(in the rows, 128 means zero)
One turn moves each row of this set onto another row. After a few examples, where does it send each row asked below?
K_444: [127 124 128 115 169 156  98 105  97 161 141 145 107  85 139 125 150 143
  80 109 149 114 114 121 102 170 141 116 110 156 123 166 145 120 172 139
 148 133 127 126 145 132 148 135 157 140 125 124 111 114 128 139 147 118]
K_240: [127 105  97 127 121 166 108 121 140 126 134 178 136  78 127 131 171 155
 110 109 146 134 116 114  94 168 159 155 131 172 105 153 132  87 144 153
 113 120 120 106 132 129 123  99 183 142 116 113 105 129 135  98 105 128]
K_46: [133 101 105 113 141 120 127 118 133 112 106 115 111 107 160 113 139 128
  89 113 153 120 117 139  90 168 115 141 115 154 141 142 129 110 139 151
 112 132 137 120 134 123 125 122 163 129 102 109 128 102 151  85 102 128]
K_117: [135 112 120  94 128 140 124  94 123 131 141 136 114  88 122 119 134 141
  98 117 161 123 105 109 101 152 124 132 163 158 125 155 145 114 157 151
 117 120 149  79 146 123 142 133 164 134  95 138 117 111 125  64 127 120]
K_426: [123 131 108 126 173 169 115  94 106 118 143 148 103 100 146 117 133 147
 101 119 149 116 114 107 108 185 151 119 117 145 117 180 148 112 146 164
 131 125 111 132 163 124 140 133 178 130 133 102  99 109 141 137 135 110]
K_216: [134 133 107 100 134 158 151  89 128 132 141 129 111  76 121 132 142 155
 115 111 152 104 119  99 112 159 146 136 159 148 117 155 125 120 155 167
 130 118 130  88 146 136 141 127 170 142 120 132 108 111 117  59 124 113]
K_994: [128 132 114 138 166 143 122  95  82 132 127 166 104  99 166 128 151 126
  78 109 145 110 111 121  99 172 152 144 111 159 117 176 165 103 156 146
 133 128 123 129 149 124 112 129 171 131 115 121 107 110 122 117 143 121]
K_615: [141 123 101  98 139 156 144  95 128 129 138 125 106  80 121 138 134 157
 119 116 152 108 121 103 109 165 134 133 162 145 121 153 123 118 150 162
 133 116 126  82 142 136 142 131 167 131 120 130 111 113 122  62 131 109]
K_221: [127 123  98 114 140 167  94 119  95 110 131 133 103  79 137 131 122 137
 106 109 122 148 132 121  99 186 152 159 122 171 139 135 164 120 139 134
 140 120 127 154 154 149 124 130 168 148 134 110 112 100 122 114 112 115]
K_872: [136 129 103  92 133 128 146  98 125 133 136 139 106  98 136 120 147 145
 105 110 164 111 117 113 119 158 140 148 156 140 125 154 146 127 150 169
 113 122 133 105 147 118 129 122 171 125  93 127 102 101 131  50 130 110]
K_349: [120 101 129 117 137 148 130 104 118 122 121 107 131  85 143 117 152 141
 106 125 139 104 117 129  92 147 139 132 134 153 136 154 120 110 163 148
 121 117 154  96 137 125 133 124 150 149 123 130 134 117 127 109  79 145]
K_378: [113 132 112 120 134 159  87 130  69 137 132 140 111  77 140 115 119 141
 100 108 142 138 114 112 114 173 148 149 128 157 134 141 131 121 142 125
 114 121 137 158 150 141 142 114 177 145 118 105  91 118 112 121 106 117]
K_190: [139 113 114 131 139 136 106 145 128 153 139 177 113  83 129 138 158 153
 117 116 131 111 118 122 104 161 170 163 139 136 115 139 126 123 162 155
 120 118 129 127 121 129 126  99 168 144 116 129  99 133 103  92 109 131]
K_274: [120 122  97 103 137 170  98 120  98 115 136 136 111  71 132 116 130 142
 111  99 131 140 130 118 114 179 170 154 115 172 137 142 154 122 145 136
 134 120 132 161 156 147 138 133 174 157 125 103 114 100 122 121 110 116]
K_271: [123 105 121 126 135 144 127 112 118 127 113 113 120  76 145 129 135 133
  97 117 148 111 113 126  88 154 118 129 116 167 134 147  95 104 157 147
 127 123 145  94 132 143 142 122 158 149 128 118 132 117 137  97  94 139]
K_568: [115 121 101 101 128 168 102 118  67 135 127 143 124  77 147 124 163 149
 107 103 143 144 139 128 124 167 156 159 128 166 140 148 151 117 149 133
 128 109 125 147 146 141 113 121 168 134 124 106 103 107 140 127 106 122]
K_227: [131 112 104 119 171 146 113 108  86 134 126 167 106  98 161 118 146 137
  93 104 158 106 110 123 114 174 155 131 110 154 119 182 150 105 155 141
 127 127 124 128 145 123 133 141 175 124 104 109 116 113 130 133 148 116]
K_522: [120 136 135 128 168 150 101  97  90 147 147 154 104  96 144 131 127 126
  87 127 135 117 104 114  97 169 144 123 114 152 125 177 155 126 168 156
 139 127 134 121 154 132 138 132 160 138 135 127 101 116 130 133 130 121]
K_88: [133 110 110 126 134 146  87 130 164 138 155 156 118  96 115 126 147 154
 111 122 138 147 124 127  92 168 150 157 129 150 118 137 159 128 156 174
 123 123 130 132 147 116 136  98 164 142 116 122 104 107 141  95 111 125]
K_676: [118 133 103 123 145 144 152 111 135 131 115 101 114  84 149 124 142 146
 109 109 145  94 126 122 105 165 141 140 111 139 129 146  96 123 145 168
 124 130 129 134 139 134 144 104 166 149 130 109 110 108 132  86  93 121]
K_377: [115 127  99 116 127 161  99 119  64 128 126 151 115  79 150 138 137 134
 107 109 141 150 131 123 117 171 143 160 121 170 141 150 141 116 142 140
 125 108 123 141 147 150 113 119 174 129 131 100  97 109 148 118 106 119]
K_238: [139 128  98  95 133 127 143 103 126 137 131 140 102  93 137 125 140 144
 101 104 170 115 118 114 118 161 128 145 149 146 124 149 134 123 148 165
 117 123 128 105 142 126 133 124 174 123  94 121 104 102 135  46 140 107]
K_77: [132 111 105 128 130 146  86 135 166 143 151 160 114  86 114 128 142 152
 106 112 146 145 121 125  96 169 145 153 117 160 116 135 140 125 154 174
 125 127 127 134 144 125 147  99 170 145 115 112 105 107 146  91 120 121]
K_954: [134  96  96 129 127 164 101 125 138 117 133 175 130  89 128 138 160 155
 118 122 142 139 117 117  88 174 150 154 142 162 109 155 139  88 138 151
 111 117 119  99 129 127 118 103 180 128 118 115 107 130 139 102 103 127]
K_550: [129 140 110 131 170 172 123  87 109 130 139 138 106  91 147 121 160 152
  79 107 148 118 123 112  97 184 145 125 114 153 112 162 155 104 150 153
 147 132 103 137 158 124 130 124 170 136 137 111 102 107 131 127 146 113]
K_694: [145 106 108 132 141 133  97 152 128 150 135 177 104  84 129 145 142 151
 120 117 135 115 116 123 101 168 156 158 136 138 117 138 115 120 155 153
 121 117 124 121 117 136 132 105 170 134 116 121 101 134 112  93 116 126]
K_755: [132 121 121  99 123 140 128  93 124 136 139 140 116  78 122 119 136 138
  90 109 166 122 103 105 103 151 125 132 151 169 121 151 134 111 160 153
 119 125 147  83 147 129 146 130 170 142  97 133 116 111 124  57 129 120]
K_357: [120 128 114 120 138 162  87 127  69 138 131 128 112  82 141 118 137 150
  95 111 135 141 124 120 102 174 144 153 141 151 135 132 151 119 144 115
 122 122 133 158 145 134 128 111 165 140 119 117  96 117 104 121 109 119]
K_428: [118 113 113 109 135 123 140 108 135 117 114 120 124  99 158  96 157 128
  89 106 154 109 114 133 102 155 145 145 111 156 135 151 134 114 150 160
 105 133 147 131 142 116 127 117 168 148  98 111 124 101 142  83  88 133]
K_943: [129 116 102 117 155 144 144 114 133 123 116  89 111 101 149 126 143 155
 120 125 137  97 133 131  97 172 135 139 133 123 136 146 118 126 141 160
 124 126 128 125 135 124 133 111 153 130 129 119 115 109 133  97  93 122]

K_943 turns into K_349
K_357 turns into K_568
Now find these:
K_117 turns into K_872
K_994 turns into K_550
K_88 turns into K_190

One turn moves each row of this set onto another row. After a few examples, where does it send each row asked below?
K_712: [139 145 121 119 115 136 137 120 134 128 118 128 118 143 129  97 110 114
 125 157 144 117 135  99 125 133  96 110 150 138 141 145 113 128 132 129
 105 124 116 134 129 128 133 118 110 111 130 114 132 134 147 137 141]
K_300: [128 126 111 114 122 129 145 133 133 135 125 133 108 121 114 121  96 104
 129 139 139 106 133 108 124 145  98 130 123 120 152 127 107 125 139 114
 121 121 110 134 130 123 124 138 147 127 136 124 133 148 155 132 126]
K_37: [113 131 124 113 125 141 142 148 130 108 108 140 109 150 109 109 123 118
 122 135 110 125 131 130 119 129 135 131 140 109 120 117 141 101 118 106
 120 104 139 136 132 104 126 111  98 114 138 146 146 136 156 130 128]
K_908: [119 116 117 135 125 112 116 112 137 134 129 120 120 120 142 104 121 138
 125 101 134 103 123 154 127 128 115 121 110 109 120 118 120 114 107 125
 104  91 120 133 120 136 129 130 151 116 139 117 144 126 112 126 158]
K_516: [133 139 133 122 121 111 130 106 118 116 124 130  95 135 135  86  97 131
 117 129 138 112 130 106 117 116  88 127 140 146 113 129 125 136 125 148
 156 117 131 115 123 122 130 121 137 122 138 135 139 147 115 107 128]
K_211: [118 140 137 127 125 126 142  92 144 137 134 144 118 118 116  99 110 145
 138  94 154 143 125 136 120 111 134 124 138 115 139 132 113 124 116 147
 131 135 149 133 115 139 139 108 133 150 115 137 120 144 112 144 132]
K_636: [134 132 118 136 140 137 139 124 141 124 111 146 122 135 117 121 105 126
 147 153 137 115 122  96 119 134 106 125 127 110 138 114 111 116 117 124
 105 122 117 122 144 155 128 130 147 121  98 136 141 141 150 151 125]
K_707: [129 136 109 133 123 122 121 101 120 129 123 138 107 135  91  97 117 124
 126 107 152 121 128 122 130 120  96 124 136 111 135 124 129 148 124 132
 139 137 113 118 125 130 128  89 142 125 138 145 146 136 158 131 111]
K_797: [143 118 133 147 129 112 136  94 127 145 122 121 136 110 133 119 105 128
 109 107 125 116 120 143 123 122  96 134 146 114 125 121 148 129 128  99
 107 133 140 130 112 104 142 123 153 106 128 144 151 123 138 124 132]
K_980: [125 117 152 137 124  99 136 120 134 137 138 133 125 127 112 146 123 133
 126 128 117 106 108 178 112 108 143 121 123 123 117 121 143 127 137 128
 136  99 123 112 139 127 138 117 139 156 126 163 155 152 125 135 138]
K_143: [143 131 135 127 111 129 134 159 136 122 135 116 164 135 129 117 140 143
 118 130 110 118 111 132 121 124 140 129 148 132 120 115 132 114 162 130
 127 119 132  97 113 130 137 121 120 150 118 136 143 126 133 148 147]
K_708: [137 134 149 142 132 118 141 115 129 122 108 145 128 148 123 115 123 147
 117 126 100 135 110 152 110 105 141 120 155 146  99 119 154 129 125 122
 123 105 142 120 150 136 145 108 103 152 123 146 153 131 127 132 130]
K_597: [123 139 122 116 136 135 103 150 141 108 120 163 128 114 106 123 132 127
 127 144 143 118 138 143 101 129 130 133 141 107 118 125 122 118 128 109
 102 111 146 150 120 114 148 138 140 138 133 139 144 158 135 136 129]
K_335: [134 122 125 138 115 120 130  81 137 144 125 130 140 128 125 119  88 123
 139 126 134 134 132 153 118 119 111 120 145 112 108 119 131 131 145 101
 179 129 141 118 118 134 123 121 137 127 115 141 143 142 118 150 142]
K_15: [129 128 119 127  93 117 125  97 116 132 113 123 110 134 107  95 145 151
 131 109 131 121 135 146 125 135 116 136 133 106 114 131 113 108 132 140
 168 103 120 144 116 127 115 130 141 130 129 133 137 137 119 140 134]
K_298: [132 146 129 134 121 120 134 121 130 127 124 132 133 143 118 124 137 141
 112 127 131 124 121 163 114 119 155 125 135 133 112 130 121 140  97 123
 120 111 127 108 133 139 140 124 119 187 149 140 141 140 132 131 121]
K_208: [112 151 142 140 121 111 140  94 126 128 102 128 115 130 154  92 135 141
 118 126 136 136 112 120 129 114 116 133 140 113  99 101 120 134 145 111
 141 135 138 139 119 141 112 105 128 148 117 135 122 127 130 126 140]
K_177: [144 122 132 139 137 142 123 157 155 121 135 118 148 119 116  90 124 147
 124 129 108 119 129 153 125 127 144 124 137 137 126 110 124 108 150 125
 128 128 129 110 126 127 129 124 124 159 129 128 144 145 131 151 112]
K_505: [129 130 140 128 122 107 129 125 120 121 120 140 129 125 104 117 133 137
  99 120 117 104 130 178 112 110 128 114 140 122  88 136 144 136 153 114
 127 105 126 131 132 112 133 119 123 155 156 124 143 141 128 129 128]
K_558: [131 125 119 120 119 121 118 114 111 147 121 152 127 121 109 109  89 133
 136 126 143 124 129 117 110 117  99 144 140 104 122 109 109 153 127 134
 131 113 138 123 139 171 124 124 157 142 130 154 140 135 123 123 134]
K_904: [139 125 132 124 123 127 141 151 145 124 134 109 153 124 117 125 129 138
 117 138 127 107 145 150 126 114 138 129 148 126 113 111 131 106 166 127
 120 129 135 103 125 140 127 115 119 162 104 146 138 144 127 143 111]
K_311: [134 138 122 140 124 102 121 101 114 122 125 146 118 131 135  98 103 133
 152 144 134 107 136 128 128 109 104 126 123 109 105 126 120 143 125 142
 134 122 112 107 141 149 132  91 131 112 113 136 128 128 119 140 165]
K_989: [133 133 133 123 127 127 135 134 142 123 126 124 136 139 127 130 111 120
 146 175 133 113 140 147 116 122 156 124 137  86 119 130 114 120 103 115
 111 118 153 112 130 123 135 123 111 121 135 153 143 141 136 139 135]
K_571: [137 118 137 118 128 121 134 120 142 131 115 134 127 134 131 115 107 128
 135 161 136  95 137  99 116 117  94 117 141 108 125 134 123 120 153 138
 110 105 130 133 141 139 126 132 139  89 113 123 142 144 128 140 140]
K_470: [135 134 129 137 123 123 133 164 139 122 124 126 136 134 124 109 120 138
 121 115 118 111 130 143 122 118 157 123 132 141 119 124 116  93 182 134
 132 117 129 115 122 130 133 120 108 153 129 136 142 137 141 137 130]
K_758: [119 146 143 116 123 122 123 142 147 116 122 122 109 121 138 130 131 112
 133 166 128 119 115 133 114 131 121 118 141 142 121 115 134 118 141 104
 117 106 145 132 126 107 146 119 125 119 125 167 153 155 121 129 157]
K_831: [133 131 131 151 127 120 133  92 134 129 131 125 119 138 127 111  90 127
 116 121 154 123 142 154 109 116 117 126 140 145 125 126 126  90  92 133
 111 117 122 132 116 140 136 123 117 120  97 146 145 139 126 112 128]
K_14: [124 148 113 153 110 130 133 109 104 139  95 122 118 138 124 119 106 126
 112 115 147 117 123 136 120 132 111 118 143 116  88 121 109 105 124 105
  98 118 139 133 127 155 129 125 132 135 127 147 149 102 135 122 136]

K_712 turns into K_300
K_208 turns into K_15
Now find these:
K_597 turns into K_989
K_707 turns into K_558
K_298 turns into K_980
K_177 turns into K_904
K_831 turns into K_797

One turn moves each row of this set onto another row. After a few examples, where does it send each row asked below?
K_542: [153 146 123 133 104 121 122 134 157 118 130 133 142 127 106 133 134 128
 132 133 131 126 122 143 124 139 142 130 151 108 140 127]
K_824: [151 139 156 153 122 143 149 117 121 111 117 132 145 133 128 110 157 160
 126 147 134 102 122 130 106 140 148 117 103 126 127 121]
K_633: [127 147 104 125 132 135 156 145 106 136 136 133 147 129 129 155 127 146
 122 129 128 134 128 152 142 137 165 131 115 116 108 137]
K_661: [155 105 143 152 127 107 143 131 122 136 110 159 125 107 156 137 130 124
 117 128 141 131 109 132 113 158 165 127 139 122 151 123]
K_18: [156 122 110 141 136 154 128 145 103 112 134 156 150 115 133 144 143 147
 118 140 110 147 134 151 104 128 154 127 124 105 113 117]
K_276: [166 149 120 149 129 143 131 142 117 104 147 113 156 130 142 134 131 150
 118 149 119 100 133 137 114 130 136 147 122 108 137 114]
K_436: [131 126 145 114 127 117 140 135 140 123 144 142 138 124 120 140 129 153
 130 126 145 116 126 135 135 138 175 137 128 153  99 119]
K_363: [134 120 143 145 122 124 123 150 123  99 117 163 152 129 118 124 148 136
 128  97 116 140 136 132 127 151 138 134 136 123 131 118]
K_983: [153 133 115 124 146 136 146 139 107 120 143 132 159 130 129 143 126 147
 117 135 131 135 124 150 143 135 185 155 127 122 119 115]
K_116: [127 124 150 144 135 113 150 112 119 115 103 129 129 151 146 153 145 156
 113 136 136 116 145 110 106 134 158 108 109 130 133 151]
K_255: [158 121 141 156 113 148 109 139 129  99 125 141 147 129 150 167 143 138
  96 146 121 127 125 122 113 129 142 142 128  95 132 128]
K_658: [163 128 131 141 147 146 132 123 113 105 152 100 149 127 131 125 132 142
 117 152 117 115 117 134 132 138 153 135 109 131 143 126]
K_113: [135 101 143 148 147 124 134 142 128 122 107 165 138 137 135 134 142 139
  93 126 120 103 149 142 130 128 148 102  98 107 136 138]
K_313: [159  98 144 151 105 103 145 137 133 142 133 137 122 131 141 147 116 148
 132 133 143 137 114 144 135 141 162 122 102 104 132 140]
K_795: [125 122 136 152 111  98 132 111 130 135 124 117 140 129 136 168 125 124
 101 135 156 130 127 139 114 141 160 130 132 122 109 141]
K_920: [149 105 144 167 155 123 121 146 127 142 105 136 137 122 139 130 118 142
 120 125 116 114 130 106  98 152 171 120 129 119 132 136]
K_154: [139 126 136 133 141 116 129 126 103 120 130 125 131 139 138 118 149 137
 104 137 101 116 147 126 114 133 138  98 117 150 127 124]
K_480: [153 126 136 125 118 121 121 164 122 121 127 122 119 141 161 147 113 140
 120 132 136 119 116 145 107 123 188 126 107  94 126 133]
K_586: [129 114 145 163 118 119 121 135 149 117 100 137 149 123 135 150 154 127
 113 107 142  98 119 146 120 128 165 135 132 109 143 129]
K_31: [122 117 128 127 142 115 118 128 100 101 132 128 137 125 138 110 129 144
 114 122 104 120 129 130 123 147 144 114 106 140 144 118]
K_350: [131 122 123 155 142 125 134 164 133 114 113 160 148 138 154 148 133 137
 105 105 139 135 127 148 116 156 138 136 134 107 131 156]
K_815: [167 129 150 138 148 132 146 133 120 104 132 156 124 138 152 146 124 131
 105 153 132 105 136 132  91 129 136 131 102 113 140 141]
K_6: [121 123 119 143 131  99 132 148 106 122 114 145 157 152 134 111 138 138
 110 126 125 119 116 156 128 150 152 106 131 125 114 135]
K_833: [135 104 132 127 115 123 115 128 147 104 139 152 143 129 132 117 139 144
 138 108 123 124 129 135 120 146 141 140 133 140 131 113]
K_637: [149 136 122 143 139 112 131 135 111 122 121 137 130 131 130 167 111 144
 120 141 127 147 135 134 100 129 149 162 119  94 122 158]
K_504: [141 122 145 126 113 120 154 127 138 105 133 138 143 128 125 150 144 139
 145 140 164 108 119 133 129 138 153 117 144 141 109 124]
K_903: [134 126 132 142 134 115 141 145  95 150 121 137 138 145 142 178 125 140
 100 111 122 120 125 148 121 112 152 122 112 124 127 139]
K_108: [158 128 146 136 125 121 138 129 150 130 118 128 126 120 131 158 131 149
 111 147 167 100 134 131 128 128 129 123 137 111 142 132]
K_440: [159 116 135 140 128 147 125 129 136 138 125 125 139 154 155 131 112 125
 100 133 131 124 148 117  95 140 174 120 110 101 132 121]
K_719: [140 146 138 131 129 106 149 135 108 128 149 129 145 134 116 163 109 145
 128 132 135 118 132 137  99 123 157 100 120 143 115 116]

K_815 turns into K_586
K_480 turns into K_920
K_833 turns into K_983
Now find these:
K_116 turns into K_108
K_154 turns into K_504
K_824 turns into K_542

